In the rows, zero is written as 100.
The same turns and mirrors carry the whole set onto itself and the rows of a family onto each other. Which other rows belong to the same family as each row named below? List them in the order they appear above.
These 20 rows form 4 families of 5 rows each.
N: 135  111  110  86  149  93  66  126  113  107  79  106  86  58  117  128  81  104  101  98  123  104
S: 121  106  88  66  122  83  94  135  126  82  71  107  105  87  98  105  87  86  105  87  119  110
G: 113  101  108  71  121  83  94  107  125  106  112  98  92  82  99  113  101  92  120  104  118  107
X: 127  124  133  85  130  99  62  140  109  75  83  96  97  64  103  99  83  94  99  117  111  108
Z: 115  120  118  59  110  87  90  115  120  86  68  97  106  82  101  102  83  80  112  84  122  112
H: 126  107  116  80  125  79  78  110  114  101  103  100  91  75  111  91  98  91  109  113  105  72
T: 115  106  108  95  157  83  60  131  101  106  80  106  75  78  117  102  89  100  115  110  103  104
B: 117  118  132  79  122  82  89  97  109  113  97  89  90  79  109  111  97  105  117  109  113  98
A: 108  111  134  92  134  79  66  132  127  78  92  111  90  77  96  117  73  93  100  105  113  72
Y: 120  105  100  101  127  77  81  136  127  97  69  128  75  92  110  116  102  112  98  100  117  105
L: 96  101  112  92  127  87  69  145  130  76  67  115  82  100  97  98  92  102  103  102  102  111
J: 108  111  133  79  115  90  68  112  120  97  106  104  82  84  102  97  108  99  114  120  108  121
U: 123  113  136  89  117  99  81  129  132  81  99  99  96  63  94  125  88  103  97  110  124  101
V: 106  104  103  54  132  94  67  122  119  90  82  97  98  85  102  94  84  81  116  93  107  126
F: 128  118  104  63  104  88  80  115  118  88  69  102  104  68  102  88  103  96  97  99  104  103
K: 100  113  113  74  147  77  56  120  120  98  69  117  85  68  100  130  71  96  109  84  112  105
Q: 124  101  109  83  145  84  61  128  107  107  64  99  80  80  115  118  80  97  105  76  116  90
M: 126  116  142  97  122  91  74  133  116  84  75  91  91  76  98  118  85  115  91  102  115  83
W: 102  102  116  90  112  75  79  123  129  96  66  121  73  103  105  109  101  97  110  82  120  103
E: 101  115  109  78  112  78  69  111  129  101  62  123  82  77  97  113  107  113  103  93  104  121

Same family as B: Z, Q, M, W
Same family as E: H, A, F, K

The same turns and mirrors carry the whole set onto itself and the rows of a family onto each other. Which other rows belong to the same family as each row named below? List them in the order they appear above.
These 32 rows form 4 families of 8 rows each.
Niv: 102  106  93  102  96  99  84  93  107  107  106  62  67  87  95  103  96
Sur: 106  99  89  97  128  100  116  119  113  105  113  116  66  105  84  119  83
nof: 117  111  79  88  134  113  116  98  117  122  99  105  73  106  71  109  94
nol: 129  99  79  81  105  103  85  106  103  98  83  91  88  100  101  101  102
noz: 106  112  88  99  101  102  87  83  108  116  101  63  67  90  87  98  98
puzed: 106  115  84  98  107  101  96  75  106  124  101  70  62  94  81  94  93
nipi: 131  104  75  79  111  104  91  95  103  108  80  94  87  104  93  96  101
toguf: 98  108  88  105  110  88  107  82  99  120  113  89  51  100  85  97  79
Vam: 106  109  97  99  129  106  87  81  106  124  102  85  98  74  86  107  105
dud: 115  103  90  91  116  118  92  121  124  98  99  83  85  93  89  120  105
fitib: 118  92  83  90  110  86  101  112  94  96  98  117  72  109  103  105  83
fose: 121  97  78  88  116  88  108  101  93  106  95  120  71  113  95  99  83
muki: 98  98  107  106  121  98  83  100  104  108  112  89  96  72  100  117  99
vefa: 101  108  96  102  138  95  104  77  99  131  111  106  86  82  81  106  91
fipa: 126  103  73  83  119  94  107  92  96  113  89  115  74  112  89  95  88
dit: 109  97  94  95  116  110  96  129  120  92  107  94  79  95  94  124  98
nudo: 105  95  94  98  120  103  106  128  116  95  113  107  71  100  92  124  89
lofu: 94  95  107  109  124  91  90  103  100  108  118  100  89  76  100  118  92
zegud: 104  104  102  101  124  104  82  92  106  115  105  83  99  71  94  112  105
Kob: 111  105  83  93  134  104  120  106  114  116  108  116  66  108  75  113  86
lirif: 130  106  72  80  117  100  100  90  100  114  83  104  81  109  89  93  95
nuli: 93  97  105  110  130  87  100  96  97  114  120  109  83  80  95  116  86
naka: 94  103  93  108  105  84  103  93  98  111  118  89  51  97  92  103  78
fafub: 96  102  100  107  136  89  105  86  96  124  116  112  82  83  87  110  85
Tok: 103  113  85  101  110  95  104  75  101  125  106  81  55  98  80  94  85
mikit: 105  110  94  99  136  102  96  75  103  131  104  95  92  79  81  104  99
zaki: 123  94  84  86  103  97  86  115  101  91  90  97  85  101  107  106  97
feg: 121  113  79  85  129  120  105  99  122  119  93  92  81  100  72  109  103
magum: 119  91  86  90  105  90  93  117  97  90  96  108  78  105  107  107  89
dis: 97  102  97  107  95  92  86  100  104  102  112  71  62  89  99  107  90
zuso: 120  109  84  86  122  122  96  109  125  109  93  83  86  95  80  114  108
gipu: 94  100  97  109  98  87  95  100  101  103  117  82  55  93  98  106  82

Same family as Vam: muki, vefa, lofu, zegud, nuli, fafub, mikit
Same family as feg: Sur, nof, dud, dit, nudo, Kob, zuso
Same family as naka: Niv, noz, puzed, toguf, Tok, dis, gipu
Same family as nipi: nol, fitib, fose, fipa, lirif, zaki, magum

The same turns and mirrors carry the whole set onto itself and the rows of a family onto each other. Which other rows belong to the same family as each row named below? List them in the order they appear above.
These 32 rows form 4 families of 8 rows each.
lago: 78  102  109  77  128  115  114  85  88  81  97  114  109  75  91  71
sog: 105  110  112  86  100  119  94  69  83  104  95  124  116  73  78  99
sofam: 84  104  86  78  141  98  95  101  114  107  89  93  104  82  98  75
Fupu: 77  104  110  98  119  111  87  85  108  97  103  100  109  75  102  110
ses: 88  118  109  70  128  119  107  82  101  125  99  96  105  58  80  94
nadok: 95  111  94  86  121  97  81  87  104  120  77  121  131  81  87  107
gubir: 94  116  123  81  129  109  92  82  109  96  107  116  101  81  100  108
Giziz: 100  75  103  91  128  104  82  86  104  91  87  118  110  78  93  79
Vebi: 104  122  108  60  118  107  101  88  95  111  92  87  107  64  81  102
bopi: 91  99  99  79  132  129  120  95  90  93  87  109  97  71  91  82
tasu: 110  108  103  93  122  114  108  63  88  92  85  111  114  83  68  95
Rab: 106  123  89  85  121  109  97  98  104  108  72  109  115  78  71  64
nofa: 113  111  88  65  124  106  104  87  90  115  81  115  110  80  72  64
Kov: 85  91  108  79  121  109  94  74  94  104  112  108  104  78  104  111
dad: 100  91  94  103  113  100  81  83  93  91  104  116  119  78  75  76
lasib: 107  111  96  74  108  85  83  95  103  119  79  117  112  65  86  93
govid: 94  102  111  78  115  104  109  72  77  115  90  111  120  82  71  104
tirob: 96  94  110  86  117  108  95  75  128  106  103  110  114  78  95  107
Sisi: 111  112  90  86  115  101  78  88  109  131  87  103  111  82  84  103
Vuzar: 80  106  95  73  120  105  82  108  109  120  98  106  105  73  106  78
vatav: 104  96  90  96  113  97  83  90  96  86  86  121  113  99  96  81
bonir: 90  123  104  62  129  118  109  88  104  121  80  102  98  79  101  99
tilaf: 95  102  104  78  120  120  110  85  94  93  106  96  87  74  88  66
boro: 97  99  74  83  112  108  98  90  88  115  79  102  117  75  75  67
nozu: 83  104  104  90  134  133  108  76  94  93  107  100  108  92  89  82
nire: 90  140  94  73  113  113  108  84  93  121  98  99  109  78  81  95
bage: 98  112  85  87  125  114  82  99  119  98  94  105  97  75  105  70
pada: 92  106  90  85  121  102  106  96  119  115  96  90  112  75  113  78
toz: 99  117  98  84  110  87  70  76  109  119  98  108  122  85  85  93
molut: 99  108  106  80  121  115  84  73  79  97  88  126  108  82  63  96
ser: 94  119  87  79  126  110  94  95  70  106  82  109  105  77  81  68
zana: 85  91  91  104  124  110  90  82  103  101  91  130  112  92  96  73

Same family as boro: nadok, gubir, Giziz, tasu, Vuzar, tilaf, nire
Same family as dad: lasib, govid, tirob, bonir, nozu, bage, ser

The same turns and mirrors carry the whole set onto itself and the rows of a family onto each other. Which other rows belong to the same family as each row named below? List them in the order they appear above.
These 16 rows form 4 families of 4 rows each.
pasin: 121  110  86  111  96  90  108  101  117  93  125  109  82
Duvu: 119  87  81  106  94  89  121  103  86  100  99  93  107
nemat: 138  98  76  86  87  116  114  101  104  79  78  102  86
zirum: 125  103  95  96  106  91  110  82  99  101  113  126  87
tuki: 131  84  86  99  85  97  90  99  122  64  86  101  96
nozi: 108  100  91  88  93  91  127  106  99  96  103  111  114
vum: 133  98  94  118  89  89  91  90  107  104  110  106  84
Siz: 103  88  97  94  91  87  120  99  123  87  76  105  74
valem: 105  95  92  91  88  89  101  97  120  62  81  97  96
Nute: 105  96  75  96  113  105  124  104  101  88  97  108  108
lib: 99  84  89  93  112  100  97  90  120  83  92  104  73
Supin: 122  101  87  100  98  96  109  95  80  105  95  125  97
Rura: 134  99  90  90  66  101  104  108  105  84  78  102  91
Sut: 135  77  84  80  77  106  97  109  109  85  97  103  78
nevi: 103  75  102  90  97  86  101  94  130  87  98  108  87
pib: 135  107  82  112  103  102  96  84  103  90  108  95  76

Same family as pib: nemat, Nute, lib
Same family as Siz: pasin, Duvu, Sut
Same family as nevi: nozi, vum, Rura

The same turns and mirrors carry the whole set onto itself and the rows of a family onto each other. Which other rows belong to the same family as each row named below? List them in the order they appear above.
These 20 rows form 4 families of 5 rows each.
felir: 89  100  105  113  80  99  74  117  83  108  84  99  113  104  107  114  94  97  91
Tabam: 93  94  101  112  72  98  76  122  78  101  80  103  109  105  104  113  97  95  98
Fonid: 89  96  112  98  119  123  98  110  88  96  96  121  105  85  118  88  108  95  94
bamok: 92  102  103  112  76  96  72  120  85  102  87  96  105  103  105  117  92  99  98
Vodo: 111  107  113  119  95  111  104  139  87  83  111  97  102  90  86  110  93  105  109
ziru: 97  137  78  109  99  106  94  121  90  108  92  110  92  101  95  83  114  116  91
Led: 99  84  75  100  88  92  96  112  88  77  88  119  94  96  81  97  117  107  80
Sud: 116  106  110  124  97  114  106  131  90  81  111  94  101  93  81  102  98  111  106
Poni: 94  134  74  106  101  105  101  120  87  104  96  113  91  102  89  88  118  113  89
gez: 88  96  109  97  119  128  98  107  87  94  93  121  107  81  110  92  109  93  98
zasa: 100  85  85  103  89  93  99  108  82  72  87  118  99  90  77  95  113  97  78
Gero: 99  134  77  107  99  105  93  121  82  106  99  108  94  104  95  82  117  115  87
tes: 99  83  87  103  93  90  94  114  87  70  87  119  95  90  78  93  114  103  78
Susag: 112  104  108  126  99  110  107  133  94  78  110  94  96  86  87  101  97  111  107
Mis: 86  102  114  97  121  132  106  115  87  90  94  115  103  85  109  93  104  97  94
fom: 117  99  114  120  102  114  110  133  89  81  108  96  100  92  89  106  96  112  106
Mefe: 95  133  79  100  103  112  95  117  92  104  95  108  85  104  98  83  118  109  88
Zuf: 94  85  86  101  85  92  94  109  86  71  80  122  95  96  81  95  111  101  80
Sokap: 87  104  102  112  75  99  77  116  85  105  84  96  113  100  105  110  90  95  98
Kez: 88  102  111  94  120  128  99  112  84  99  95  116  105  89  112  88  112  93  100

Same family as Zuf: bamok, Poni, fom, Kez
Same family as Fonid: zasa, Gero, Susag, Sokap
Same family as Tabam: Vodo, Led, Mis, Mefe

The same turns and mirrors carry the whole set onto itself and the rows of a family onto each other. Which other rows belong to the same family as each row named below? List them in the order they appear above.
These 32 rows form 4 families of 8 rows each.
Luv: 90  110  106  117  103  86  84  119  100  114  97  108  118  82  94  94  60  84  113  74  92  99  91  87  94  90  101
Bemek: 139  94  106  114  135  95  104  106  95  106  108  85  116  109  90  62  75  98  107  84  99  87  95  113  87  105  101
nesod: 127  114  107  101  142  102  105  101  97  127  94  92  100  89  102  79  66  108  96  71  125  105  103  96  87  81  97
Dakun: 131  116  104  98  135  105  104  104  91  127  96  88  101  92  102  77  69  99  98  71  122  103  109  87  81  85  97
Ripa: 87  104  109  123  106  86  81  118  92  104  104  107  107  84  85  92  59  90  110  69  87  104  93  86  92  98  100
Ran: 94  106  99  122  106  106  67  110  109  99  86  101  93  111  81  78  89  82  97  83  74  96  78  97  93  102  106
Pek: 94  102  94  108  106  99  67  112  115  93  89  101  100  113  84  83  90  76  94  83  78  98  86  95  94  100  99
gem: 94  108  97  110  98  105  71  113  111  98  87  103  96  113  82  81  87  79  87  79  81  99  80  88  91  97  101
Rof: 84  110  96  119  116  105  75  109  102  109  86  108  84  81  84  113  82  93  93  90  100  122  99  100  98  84  109
tugal: 138  94  107  116  141  90  102  113  100  110  105  82  112  97  90  65  81  103  109  89  101  91  102  120  99  101  98
Pali: 126  106  88  106  143  125  90  100  92  113  86  78  97  101  100  75  87  106  79  100  105  109  97  108  85  102  111
boge: 136  106  92  105  134  120  96  100  97  117  85  81  98  107  94  82  96  97  83  101  110  106  98  113  86  93  110
vubot: 90  100  88  119  115  97  74  107  102  106  77  118  94  86  86  111  81  92  83  88  106  118  99  107  98  82  110
Vagod: 124  117  101  101  149  108  103  97  88  116  98  93  104  92  99  75  57  109  102  73  117  110  106  93  80  95  99
sov: 109  94  96  106  157  123  82  95  93  108  104  91  94  98  104  66  81  84  114  97  101  107  107  103  88  91  97
mub: 116  85  96  104  149  109  87  100  99  110  105  93  88  104  102  65  88  79  111  86  107  102  113  102  88  83  88
mika: 133  97  110  111  138  96  101  114  101  112  109  77  121  99  95  64  77  101  107  90  95  90  94  111  98  101  94
bolu: 92  107  109  124  97  89  83  122  93  109  100  106  119  83  88  94  62  88  103  79  88  102  90  89  98  94  105
Vonu: 103  124  107  113  110  80  90  110  126  100  83  103  99  97  71  93  74  110  94  74  103  95  80  111  101  97  108
ros: 86  98  96  124  115  97  76  109  104  104  87  120  90  85  81  108  81  90  92  93  100  118  96  111  104  81  108
midu: 111  127  105  118  114  86  92  108  119  102  83  108  96  102  63  102  71  107  94  73  94  105  81  104  99  101  107
sis: 133  98  90  102  138  114  90  105  96  113  84  81  99  108  98  77  94  102  69  93  105  108  100  108  89  97  102
sali: 87  111  97  108  106  109  67  102  112  95  89  101  98  107  86  90  93  80  95  87  85  91  83  98  85  111  108
movu: 114  82  96  107  152  112  83  99  95  111  104  98  98  99  106  72  85  78  108  89  102  109  113  102  92  81  89
Kuv: 92  112  105  117  105  90  86  107  95  103  101  112  121  85  90  101  62  88  111  74  90  96  91  90  86  109  105
Lokef: 108  83  101  107  140  114  86  100  87  110  109  89  95  96  106  67  89  80  111  91  109  101  111  104  84  81  97
geri: 101  125  107  112  114  85  88  98  116  93  89  113  103  95  71  101  72  108  99  71  104  95  85  110  91  110  109
rarud: 137  96  87  108  133  114  96  111  90  120  85  81  100  101  98  82  94  100  76  99  107  107  103  108  87  97  106
Nukov: 131  103  103  112  148  100  102  107  94  103  109  80  116  98  91  67  68  109  109  90  95  99  97  111  92  113  100
vura: 128  111  104  97  140  101  110  100  89  117  103  90  103  90  95  88  67  102  99  74  126  110  112  96  80  85  99
lefa: 103  127  109  112  111  85  88  106  123  100  88  111  94  101  66  91  72  104  98  68  102  100  84  106  103  91  104
Giru: 83  105  95  121  116  105  74  98  102  105  84  118  95  82  87  110  84  90  95  94  104  108  95  110  91  95  116

Same family as movu: Luv, nesod, Pek, vubot, mika, Vonu, sis
Same family as bolu: Dakun, gem, tugal, mub, ros, rarud, lefa
Same family as Bemek: Ripa, Ran, Rof, boge, midu, Lokef, vura

